Here are the same points, seen from different sides; a view may also be mirrored.
A view may leave some points out. In some views, one point has been moved. Which views, in the order they come, and which point in each? Write none if no view has one.
Scene 1:
In the rows, 128 means zero.
view 1:
  Dosiv [111 147 124 119 140 135 127 109 117 136 133 102 136 151 145 116]
  ledu [ 75 133 168  98 115 134 135 112 124 131 131 118 147 130 153 122]
  risag [ 84 150 148 107 124 145 122 117 115 133 149 118 148 147 159 123]
  Riz [113 149 130 112 110 147 136  98 111 132 165 131 167 116 153 120]
  Dep [110 147 130 105 118 143 135 108 107 128 156 130 155 128 155 130]
  fikas [123 134 126 103 121 129 148 101 110 126 135 124 146 118 143 129]
  negi [104 153 133 116 119 147 126 105 115 136 159 120 158 134 154 116]
  mabup [111 141 133 115 124 135 136 100 119 134 138 111 148 130 144 114]
view 2:
  mabup [181 145 107 127 120  94 129 108  68 141 120  71 129 106 174 123]
  ledu [160 142 113 115 115 111 113 122  93 151 142  94 111 110 176 128]
  ses [170 140 136 142 129  65 111 124  95 147 131  61 146 113 148 144]
  negi [172 145 125 132 128  83 125 116  75 148 128  66 138 112 157 130]
  Poga [164 144 123 122 121  86 113 117  83 142 130  82 134 107 172 131]
  fikas [175 143 114 125 117  70 116 105  71 126 111  77 147  99 185 129]
  Riz [177 140 124 139 124  67 115 115  86 138 121  65 145 107 164 139]
view 3:
  mabup [ 93  91  90 116 122 124 149 158 122 124  90 171 131 113  82 117]
  negi [ 86  94  95 125 119 130 140 155 118 119  93 177 108 116  99 125]
  Dosiv [107  84  92 116 135 131 157 146 136 123  74 178 130 113  90 112]
  Riz [ 87 102  91 127 104 125 127 166 111 118 102 170 105 119  89 130]
  fikas [109 103  82 127 106 115 136 170 124 121  92 168 121 122  71 130]
  Poga [ 82  98  88 132 117 108 149 166 121 124  93 179 117 115  93 135]
  ses [ 72 103  96 133 106 129 125 161 104 115 107 176  91 119 106 135]
  ledu [ 61  92  89 129 130  93 170 167 121 132  93 182 134 105  95 133]
  Dep [ 95 101  88 132 113 118 139 164 123 119  91 177 108 120  91 132]
view 4:
  Dep [129  34 140 103 106  64 141 128 120 106  61  95 153  64 153  85]
  negi [146  38 134 107 111  60 137 125 121 111  66  98 155  57 145  95]
  Riz [136  37 127  96 100  56 140 122 115  99  60  91 159  65 138  82]
  risag [138  31 151 111 126  63 126 130 133 115  73  90 151  53 153 109]
  fikas [123  28 133 108 102  66 148 136 106 100  55 102 143  73 152  71]
  Dosiv [152  35 141 132 124  73 142 140 118 124  68 120 135  58 161  96]
  ses [140  42 131  86  99  50 133 112 125 100  65  82 171  58 134  92]
  ledu [125  11 149 118 138  59 116 143 126 100  74  77 136  63 144 108]
  Poga [126  25 143 105 116  62 131 132 121 102  65  88 148  64 148  93]
view 5:
  fikas [180 106  97 101 127 137 123 134 169 159 127 124 145 124 132 117]
  mabup [182 118 106  95 111 133 115 153 155 175 121 135 139 116 138 108]
  risag [197 118 102  88 110 134 143 162 130 186 133 118 140 112 143  96]
  ses [178 130  97  86 135 146 151 162 147 154 158 125 152 124 155  99]
  ledu [217 124 102  90 113 125 116 153 124 191 130 114 141 133 142 105]
  Poga [195 117  98  92 122 134 132 149 143 173 136 118 144 125 140 106]
  Dosiv [178 107 108  96  97 133 126 156 152 186 109 137 133  96 131 101]
Views that do not fit: view 1
  moved in view 1: fikas
